In the data rows, zero lies at 4.5, halfway between 4 and 5.
Some points, one per row:
[5 4 6 2 4 7 3 4]
[3 6 7 4 5 6 4 5]
[2 5 9 3 5 7 3 6]
[3 5 6 3 4 5 3 4]
[5 4 4 3 4 7 3 3]
[5 3 6 3 4 4 5 5]
[7 3 1 6 5 3 6 4]
[3 5 9 5 6 7 2 6]
[6 2 4 3 4 4 7 5]
[6 2 4 1 4 6 5 4]
[7 2 0 8 4 1 7 3]
[5 4 3 6 5 5 4 4]
[2 7 9 5 5 7 2 5]
[5 5 4 7 5 2 6 5]
[5 3 2 2 3 4 5 3]
26 more points follow, each with its number after it:
[4 4 3 2 3 5 4 3] 0
[3 8 6 8 6 3 6 5] 1
[5 9 0 9 6 2 7 4] 2
[6 2 2 4 4 4 5 4] 3
[5 5 6 4 5 5 4 5] 4
[4 5 6 5 5 4 5 5] 5
[6 4 1 6 4 3 4 4] 6
[5 5 4 5 5 5 4 4] 7
[5 6 0 3 2 1 7 2] 8
[5 9 1 9 7 0 9 6] 9
[6 3 3 5 5 4 5 4] 10
[5 3 5 4 4 6 3 4] 11
[4 7 5 5 5 4 5 5] 12
[6 2 3 3 4 5 5 4] 13
[5 4 2 6 4 4 4 4] 14
[6 3 0 5 4 2 6 4] 15
[8 1 0 7 5 1 6 4] 16
[4 5 6 4 4 6 3 4] 17
[5 5 4 4 4 5 4 3] 18
[2 9 9 4 5 6 3 5] 19
[4 4 6 3 4 6 2 4] 20
[5 5 2 5 4 3 5 4] 21
[4 7 3 7 5 4 4 4] 22
[7 2 0 5 4 3 5 3] 23
[2 5 9 3 5 8 2 6] 24
[4 7 2 8 6 4 5 4] 25
Which two of these numbered points are nearest to each point below, looking only along the 2 directions in which the first points spread most? Their numbers follow each, nearest first.
[5 5 3 6 5 4 4 4] > 14 21
[3 6 6 5 5 5 4 5] > 5 12
[3 9 9 7 8 3 7 7] > 1 12
[3 4 9 3 5 8 2 6] > 24 19
[7 3 0 9 5 2 7 4] > 16 2
[1 7 9 3 4 7 2 4] > 24 19
[5 5 5 3 4 5 3 4] > 11 4
[5 4 2 5 3 2 6 4] > 6 21
[5 7 4 8 6 2 7 5] > 25 22
[6 4 2 6 5 4 5 4] > 21 14
[2 6 8 5 5 6 3 5] > 19 24
[5 3 1 2 3 4 5 3] > 13 3
[6 5 3 7 6 1 9 6] > 2 25
[3 4 9 3 4 7 2 5] > 24 20
